D: 3 groups of rows, each row roughly a mix of its group's hidden directions:
D (118 x 12):
28,205,-208,-11,-63,-137,84,-243,221,381,-218,477
-150,-372,26,161,105,-95,-8,340,-338,-254,54,-373
-9,166,-362,383,-52,8,245,-127,-334,193,-328,-63
33,368,-470,115,-68,-4,-367,-207,-140,-130,230,-49
38,-671,89,-33,-64,-69,126,347,-40,-167,94,-3
275,-467,-69,202,24,-198,-267,385,-149,7,151,25
317,-258,17,287,147,136,-128,147,-430,-326,162,-10
-123,284,2,115,78,284,-41,-48,-321,-404,195,-375
-150,-257,214,401,-100,56,-157,133,43,374,-305,-243
137,-285,-111,-70,-322,-445,-163,33,-261,-323,6,-159
210,-266,143,-56,10,387,-119,247,262,96,69,446
117,-66,488,-404,334,-7,-62,-213,-177,-127,-37,123
407,-137,93,-27,-72,-467,243,186,-108,-289,-1,196
-86,-275,658,-36,4,-105,-15,67,-165,-15,-181,-225
-201,41,270,-393,139,114,414,44,272,18,-59,303
15,-318,327,241,-159,434,7,-106,48,-88,151,347
-6,-48,184,-190,-160,550,37,-25,134,-413,220,74
-207,189,200,-308,-6,170,282,-62,346,359,-232,131
333,21,-308,-207,-212,-350,229,159,-10,-268,208,188
-357,386,10,278,-158,268,81,-88,328,245,25,106
-31,164,301,-84,208,223,66,4,360,504,-157,116
25,-316,137,151,44,-191,-174,6,-300,347,-264,-391
-68,170,-416,442,-261,-105,24,-269,-245,-66,-47,-157
-85,-394,109,283,18,232,42,-35,-234,-502,159,-13
-359,-214,113,206,166,-61,225,284,-291,78,8,-402
-275,-436,-39,229,-413,-150,-133,250,-168,30,87,124
-309,290,-240,399,104,50,8,25,-470,89,-56,-43
-353,-314,199,193,-422,155,-268,156,-132,-139,11,99
106,-229,-188,-28,-74,-262,-192,49,-203,-333,15,-528
95,22,291,-157,154,388,392,-225,220,107,-109,273
-363,143,-498,386,-1,151,52,-96,50,-89,174,142
294,-631,49,-114,-133,-151,-85,185,19,-207,122,67
133,-211,-167,94,-27,-204,268,-11,28,413,-118,495
-347,258,-229,252,10,-38,-188,-55,0,439,-53,-326
6,349,31,-492,0,119,133,-10,175,-366,-126,-258
-212,-106,227,-149,53,253,-56,-268,1,-548,-81,-258
-360,172,165,-48,82,588,296,-28,41,-110,12,14
185,-518,-15,101,-233,-314,-248,256,74,84,173,100
460,258,-265,-333,-3,-179,-12,-251,15,-297,-16,24
-268,-117,286,-31,169,239,291,-95,177,157,137,472
-146,184,-42,-231,-97,245,251,-330,-60,-533,-69,-21
-138,266,-211,578,-114,337,62,-183,-53,11,-20,-91
-242,-133,4,425,-302,152,-28,-14,256,267,185,317
-198,79,3,-22,-1,-103,17,93,-294,-337,122,-603
186,61,-555,185,-168,-24,-187,-177,-12,-243,68,-324
43,-524,-186,49,-6,-238,88,320,-241,-282,114,-114
-151,-540,257,13,-192,-266,-5,76,59,204,-138,294
230,-568,181,154,-31,-303,-71,117,-278,132,-78,-17
-200,213,-518,85,-210,-156,-364,12,11,231,-103,-136
252,-28,380,366,330,-110,-116,12,-265,283,-97,84
314,133,164,-313,-22,49,-259,-275,426,158,-139,-178
-88,-33,411,418,120,224,-3,-155,-259,326,-171,11
-368,496,152,178,241,248,188,-4,-134,125,-123,-68
157,-66,194,-485,-59,-144,155,82,415,300,-155,29
264,-402,-176,65,-267,-415,-244,96,-254,8,26,-33
-22,-209,-130,146,39,-257,28,303,41,568,-100,260
115,105,-14,420,236,-16,-10,-231,-253,-408,233,223
253,-221,-67,-39,-100,-86,130,79,306,437,109,434
-29,-465,-24,-115,17,-377,-197,246,-200,214,-62,-287
118,270,236,-147,26,-226,175,145,205,324,-44,478
-274,-429,196,224,-252,-293,-162,138,-165,72,35,-260
-72,-37,-204,145,129,235,-74,45,393,243,50,529
133,70,15,-192,-22,-257,351,83,124,-42,191,578
66,-227,462,-269,170,-26,112,122,-58,-7,92,484
147,156,259,250,55,478,283,-152,37,25,-181,316
80,-123,301,-282,-11,8,194,129,252,415,-307,261
74,542,47,56,-71,144,96,-422,-4,-350,-64,-11
-204,69,147,-91,133,506,111,-65,114,-441,182,-193
-284,-458,203,27,-64,146,-334,-137,-77,30,-213,-323
289,-199,-188,-148,-186,-72,-222,175,-146,-503,242,-107
50,-55,-347,-205,-292,-74,-261,126,-30,18,-145,-529
372,-161,-338,169,-186,-356,-99,165,-262,-159,49,-206
394,258,109,-61,19,358,61,-320,262,-228,-26,226
-11,-108,-148,-40,-42,-484,12,11,-69,79,111,591
-44,390,-474,210,-243,56,218,-195,124,102,-127,179
-309,86,-314,219,20,-180,-97,76,-185,377,-129,-392
305,-10,53,-374,24,-165,383,42,9,-320,213,290
-362,246,-511,16,-202,-233,1,91,66,-144,204,-144
-154,523,-341,53,-1,362,-71,-107,164,112,192,-63
-124,-235,-238,176,-324,-335,-181,-27,28,435,-103,-186
346,-330,32,-26,-148,-489,124,148,-146,-124,79,271
20,460,-61,-456,151,-81,138,-161,244,15,-193,-223
365,503,8,-342,-178,-46,-91,77,135,-133,-20,-239
29,104,-601,131,-86,-49,-158,-46,-195,-265,117,-308
-211,-36,-494,-105,-416,-122,-257,-116,90,-180,172,82
-321,283,-121,-318,-447,196,100,-111,231,-45,63,159
-78,332,-303,-85,-421,-202,99,-233,342,51,-29,163
284,-95,273,-402,70,-91,56,-70,182,281,-187,388
-36,-10,-61,164,-214,-131,-182,18,183,536,-79,435
-60,-396,440,-199,109,-68,-50,303,-84,-309,191,-43
67,-141,-383,379,-52,-133,-151,86,-180,435,196,137
-209,-144,-501,24,-178,-414,-72,156,-176,-93,228,-69
-122,63,-85,-189,-9,-104,116,105,221,527,-45,467
74,-257,208,-376,-90,-308,315,166,122,32,-41,376
143,48,255,-198,40,245,193,-19,285,-97,100,564
83,283,-406,65,-65,-18,-44,-29,139,374,48,468
-319,-131,-51,105,73,-258,12,417,-135,438,-214,-98
26,-538,165,188,-79,-88,-261,137,-170,-122,99,-370
-82,41,-125,340,-190,503,156,-37,218,56,371,40
216,19,109,-259,264,256,9,-87,51,-563,4,-236
-205,220,-537,395,-84,-70,50,-90,-254,105,3,-109
-380,476,158,-12,-94,97,62,-134,331,216,78,214
-97,-341,-365,412,-246,-74,-300,-20,-167,87,66,-139
-210,-294,-262,346,-162,-70,-288,75,-115,174,-207,-345
-274,355,150,-196,77,469,126,-157,312,-121,18,-53
-7,550,86,-179,167,370,101,-302,93,-130,-32,-103
344,143,-114,-481,-144,-350,145,130,27,-139,128,208
-102,96,-149,524,-205,124,-1,-149,-103,88,-226,-422
-231,-346,-35,319,-13,9,-27,129,-389,-395,104,-180
325,-455,-138,-89,-122,-340,-178,3,-85,164,-213,-252
-127,-235,165,121,62,51,389,162,170,393,50,402
297,-59,479,-355,307,195,44,19,64,-98,-41,217
-178,-186,190,13,76,28,138,219,201,546,-252,258
-65,-419,140,260,-209,-65,-159,230,-274,-210,271,-241
191,-351,190,-437,227,-21,-210,272,191,-87,207,15
-220,18,-116,331,-248,-187,-159,-121,-200,-108,-31,-533
271,-198,-3,-297,-187,-467,93,289,0,246,-86,175
62,11,-29,90,10,49,-147,69,-432,-506,161,-366

which group is each row in? (one row of each group first):
-61,363,53,-345,-48,232,109,-186,457,191,-75,184 => M
-149,313,-247,280,96,369,-206,-162,-58,-113,23,-392 => Z
387,-405,263,-168,-179,-50,-109,-76,277,225,-231,6 => W

200,-476,392,-91,-47,49,-66,258,-62,-229,140,-252 => M
-28,-56,-332,-39,-288,-209,-327,-75,375,225,62,-308 => W
162,-293,457,333,216,1,-162,117,6,347,27,-73 => M
-108,12,-448,416,-241,76,215,-3,-70,-54,145,347 => W
430,-240,58,-302,-28,-49,129,-5,-14,-456,55,276 => W
-252,375,310,155,69,371,-109,-283,220,-166,31,95 => Z
-117,-337,-7,-366,-232,-283,-51,230,94,259,-318,-128 => Z
77,154,-95,-41,-74,256,8,-170,-253,-595,232,-177 => M
-364,285,-127,-131,-47,450,10,-200,302,42,216,117 => Z
-319,278,120,-465,-28,-402,-79,-6,184,175,36,-1 => W
263,579,-164,-266,-63,-196,-49,-19,59,-290,75,59 => Z
